One turn moves each row of this set onto another row. After a few examples, where does it send each row asked below?
j_840: [ 13.9 -39.9 -36.4  -0.4 -12.1  18.1 -36.8  25.7  11.0  16.3  -0.8 -11.0
 -47.9 -17.7 -11.5  -4.0 -13.5  -1.8 -34.2  13.4]
j_138: [ 14.2  -5.2  -1.0  13.8 -17.0 -24.9  31.3   7.0  10.6 -29.7 -18.7   3.1
 -30.4 -47.8  15.0  -0.9  -6.6  31.2   0.2  21.5]
j_503: [ -6.0 -47.8 -10.5  -1.7 -21.0 -23.2  -6.2  -4.9   0.5  23.1  19.9 -15.7
  -3.1 -32.3  -1.8  15.8  37.4 -13.3  21.2  12.1]
j_459: [ 32.1   7.7 -22.8  26.3  16.9 -23.3   0.8  10.4  16.4 -20.1 -22.6 -19.7
   0.1 -19.5  15.2 -15.4   6.7 -26.6  31.5   9.5]
j_454: [ 14.6  11.8   2.4 -20.9 -25.8  27.7 -36.7   4.4   3.6  12.8 -16.1  -3.1
  -4.1  -2.9 -21.9 -20.0 -33.1   1.9  10.9  42.7]
j_116: [ 13.1  -7.1  16.3   5.5 -15.0 -31.4  35.3   3.1   8.3 -27.3 -15.2   3.1
 -33.5 -35.7   7.2  -5.1  -3.9  29.4   0.6   9.4]
j_600: [ 19.7 -20.1 -10.9  18.9 -22.0  25.9 -63.2  -3.4  22.1  -6.6  -2.4  -2.8
 -35.5  -7.3 -22.5   0.4  -9.4   8.2 -10.2  29.4]
j_170: [ -4.3  16.2  -0.6 -17.2  -2.5  12.6 -50.2  17.4  18.7  41.5 -12.4 -22.5
   8.8 -20.4  30.1   6.8 -11.2  11.1   9.2  -2.9]
j_601: [-10.5 -38.0 -20.9  -3.0 -21.3 -35.1  -8.3   1.3   8.9  22.7  22.3 -19.4
   3.1 -34.1   1.1  25.1  27.9  -6.7  20.4  13.6]
j_947: [ 16.1  -4.3   8.3  12.3 -17.5 -26.1  29.3   1.4  16.9 -23.9 -14.1   1.7
 -35.8 -47.0   9.3  -1.8 -12.6  30.7  10.7  17.4]
j_262: [-19.4   4.4 -23.3 -17.4  -5.5  42.2 -24.7  10.1  20.8  16.3   8.6   0.0
   6.2  -0.3  49.8 -15.5  15.2  14.8 -16.9  -2.1]
j_351: [ 13.4  -0.1  10.5   5.4 -18.8 -28.6  33.5  -0.1   6.8 -34.8 -19.5   3.5
 -26.7 -40.0   5.0  -0.1   3.2  27.8  -1.7  16.2]
j_972: [ -6.4  15.1 -11.2 -36.4 -27.0  27.9 -13.5   4.2   7.0 -11.4   1.7   9.7
   5.1  25.6 -13.7 -25.9 -10.4  10.3 -20.2  33.2]
j_616: [ -2.9 -19.5 -21.0 -22.6  -8.8 -18.4 -32.0  32.3  18.8   4.5   5.6 -14.4
 -30.0  10.7 -19.6   8.4 -10.1  12.2 -49.1  -2.4]
j_814: [ 26.2   3.7 -44.4  19.3  14.9 -13.0  16.2  12.8  20.5 -23.6 -12.7 -13.9
  -3.3 -21.0  22.5 -20.0  14.3 -28.7  16.7   9.1]
j_255: [ -8.7  12.9 -13.5 -35.0 -17.2   6.0 -18.4  25.4  -3.8  -4.4 -13.6  -0.7
  12.6  25.1  -4.8 -18.3 -21.9  16.4 -29.0  33.2]
j_288: [-15.4 -51.1  -2.0  24.1 -14.6 -23.4 -19.0  -6.2   2.7   2.6  23.7  -2.9
   7.1  -1.3  22.6   6.3  31.5  13.4  22.1  21.0]
j_544: [ 12.8   7.7 -26.3 -17.5 -25.8  32.7 -31.6  14.6  -2.2  11.4 -22.1  -6.7
  -0.2 -18.8  -9.5 -13.6 -30.1   1.2  -4.3  50.7]
j_828: [ -5.9   2.1  -9.1 -34.4 -10.1  -0.1 -17.5  36.6  -0.3  19.1  -8.9  -5.8
  -1.7  17.5  -1.4 -23.5 -44.1  17.8 -17.8  22.2]
j_711: [ -1.6  -2.2  -7.6  -8.2 -22.5   1.5 -47.4  -3.2  37.5 -21.8  16.4   1.5
 -21.0  22.2 -28.5   7.0   3.5  19.2 -28.5  11.7]
j_499: [ -5.8  12.0 -17.3 -33.1 -17.7  49.8 -24.6  -4.7  18.6  22.1   3.4  -7.8
   3.0 -22.5  19.1  -5.5  29.3  -9.4  -8.3  -1.7]
j_328: [ -5.4 -56.1  -5.7   7.1 -20.0 -14.3  -7.9  -8.6  -7.6  13.1  17.7 -10.3
  -1.3 -21.0   6.0   8.0  43.5 -10.3  18.3  16.4]
j_672: [ 22.4  10.6 -17.5  13.8  21.1 -39.1   8.5  17.3  16.7 -25.8 -17.7 -18.1
   6.3  -0.3  17.0 -15.9  10.5 -19.3  17.4  -0.6]
j_501: [ -4.0  12.3  -2.4 -31.4 -11.2  34.6 -31.1   1.3  31.1  44.3  11.4 -12.6
  -6.6 -22.2  19.0  -7.5   0.6  -1.4  13.5 -12.5]
j_929: [ -1.0  13.6  -2.1 -22.2 -11.5  33.1 -40.8   3.7  -5.0  12.7 -24.4 -15.0
  19.9 -13.6  20.5   1.7  31.1  -2.6 -15.5   6.1]
j_851: [ 14.3  -2.1   5.9   7.2 -21.4 -19.8  35.3  -4.9  20.1 -27.2  -7.0   6.5
 -37.2 -47.2   4.9  -4.6  -5.9  27.1  10.0  15.4]
j_431: [ 20.8  -1.2 -36.1  11.6  18.4 -15.7  25.5  12.5  29.5 -13.8   3.5 -10.9
 -14.6 -10.3  22.3 -30.9   6.7 -27.1  22.4  -6.8]
j_853: [  9.9  -9.8  -3.6   9.8 -16.1 -20.4  39.4   4.7  11.5 -30.7 -10.9   6.4
 -34.1 -43.5  17.7  -6.6  -3.0  30.6  -3.7  17.0]
j_931: [  4.5 -34.7 -29.6 -15.8  -7.5  -1.6 -29.5  35.3  14.1  18.1   4.1 -14.9
 -44.2  -4.8 -14.6   0.8 -16.4   4.5 -42.5   0.4]
j_513: [-22.6 -35.3 -25.6  11.5 -18.5 -35.8 -12.4   1.7  23.1   9.4  35.4  -8.2
   8.2 -13.5  21.9  20.3  21.6  16.0  20.0  16.8]
j_989: [ -3.3  -4.5 -26.2 -34.1 -13.9  21.1  -7.2  31.1   8.4  28.5   3.2  -1.6
 -18.2   2.5   1.3 -31.2 -46.0   8.1 -11.4  22.3]
j_226: [ 30.4   7.3  -7.2  20.7  15.2 -19.5   5.2   1.0  28.7 -15.0  -6.3 -13.0
  -9.6 -10.0   7.7 -24.7   2.3 -26.7  43.1  -1.6]
j_338: [ 22.6   9.8 -20.1  13.9  10.7 -10.5  18.4  -6.1  33.5 -27.0   5.2  -5.4
  -7.6  -2.1   9.8 -29.3  17.9 -25.9  29.8  -1.9]
j_585: [ 10.2 -11.6   7.9   5.9 -14.5 -23.4  41.3   3.2  13.0 -26.1  -8.0   7.9
 -38.4 -36.1  11.9 -10.3  -4.5  30.4  -0.4   8.8]
j_216: [ 20.2 -34.2 -27.1  14.7 -16.9  29.2 -51.5  11.3  11.7   4.0  -7.5  -7.9
 -41.9 -20.2 -14.8  -1.9  -9.4   1.2 -20.7  27.8]
j_817: [  3.5  12.7   4.9 -29.9 -29.2  34.0 -23.4  -3.9  13.5   3.6   4.1   8.8
  -5.1  15.2 -23.1 -31.1 -23.2   4.5   4.8  31.4]
j_386: [-21.9 -42.7 -13.2  21.4 -16.2 -32.0 -17.1  -2.3  16.8   5.8  31.8  -3.9
   8.0  -3.3  25.2  11.3  22.2  19.4  23.4  17.7]
j_426: [  3.3  -0.9 -44.2 -25.4 -23.6  38.6 -11.8  23.1   5.5  17.5  -3.7  -2.3
 -12.1 -14.5   1.1 -24.0 -33.4   2.5 -14.2  40.2]
j_724: [-11.9  -3.9  15.0 -20.2  -1.1  34.3 -28.2   5.9  16.2  32.0  10.0  -2.1
  -4.8  11.8  34.7 -24.2   5.7  11.1   1.7 -16.4]
j_587: [ -2.6   3.8  27.8 -17.6   0.1  19.9 -46.1   7.8  -3.4  27.3 -19.5 -13.0
  10.7   3.0  23.7  -9.2   9.4   7.8   0.4  -8.0]
j_751: [  9.8 -10.0  -1.7   8.4 -24.8  16.5 -57.7 -10.2  35.3 -16.7  10.1   3.7
 -28.6  11.2 -27.9   2.5  -2.7  14.9 -12.4  19.9]
j_35: [ 12.5   1.4   3.0   4.6 -22.5 -18.9  37.4  -4.7  15.1 -35.3 -10.4   6.3
 -30.7 -44.4   3.4  -1.6   4.5  25.2   0.7  17.6]
j_713: [ 19.1  13.8 -29.4  13.0  12.7 -20.3  16.6   3.8  23.3 -37.5  -8.0  -9.7
   6.1  -1.2  16.4 -20.9  25.2 -23.4  12.2   3.6]
j_430: [ -8.4 -55.8  -1.9  19.4 -17.3 -15.4 -13.6  -8.8  -7.2   4.1  16.5  -4.9
   4.7  -8.5  14.7   4.5  42.0   1.2  17.8  21.4]
j_837: [ 20.7   1.8 -14.7  11.0  23.4 -34.7  16.6  17.2  25.1  -9.9  -4.8 -16.8
  -9.1  -0.4  16.8 -26.3  -2.1 -21.0  26.8 -11.5]
j_797: [ -7.0  -5.1 -16.0 -20.0 -16.1 -15.1 -39.5  16.6  27.9 -13.8  11.9  -5.9
 -19.8  22.1 -23.6  11.5   0.1  19.1 -45.0   3.8]
j_902: [-18.7 -32.7 -29.7   1.4 -21.5 -38.2  -9.8   3.8  18.8  16.9  28.2 -16.6
   9.0 -28.3  11.9  26.8  25.3   4.8  18.2  15.4]
j_419: [-13.3  15.1 -25.9 -11.4  -5.1  22.9 -43.7  20.5  11.5  17.7 -15.3 -15.3
  20.7 -13.6  46.3   4.7   6.4  17.9 -15.1   9.5]

j_972 -> j_255
j_840 -> j_216
And these:
j_338 -> j_713
j_262 -> j_419
j_386 -> j_513
j_351 -> j_116

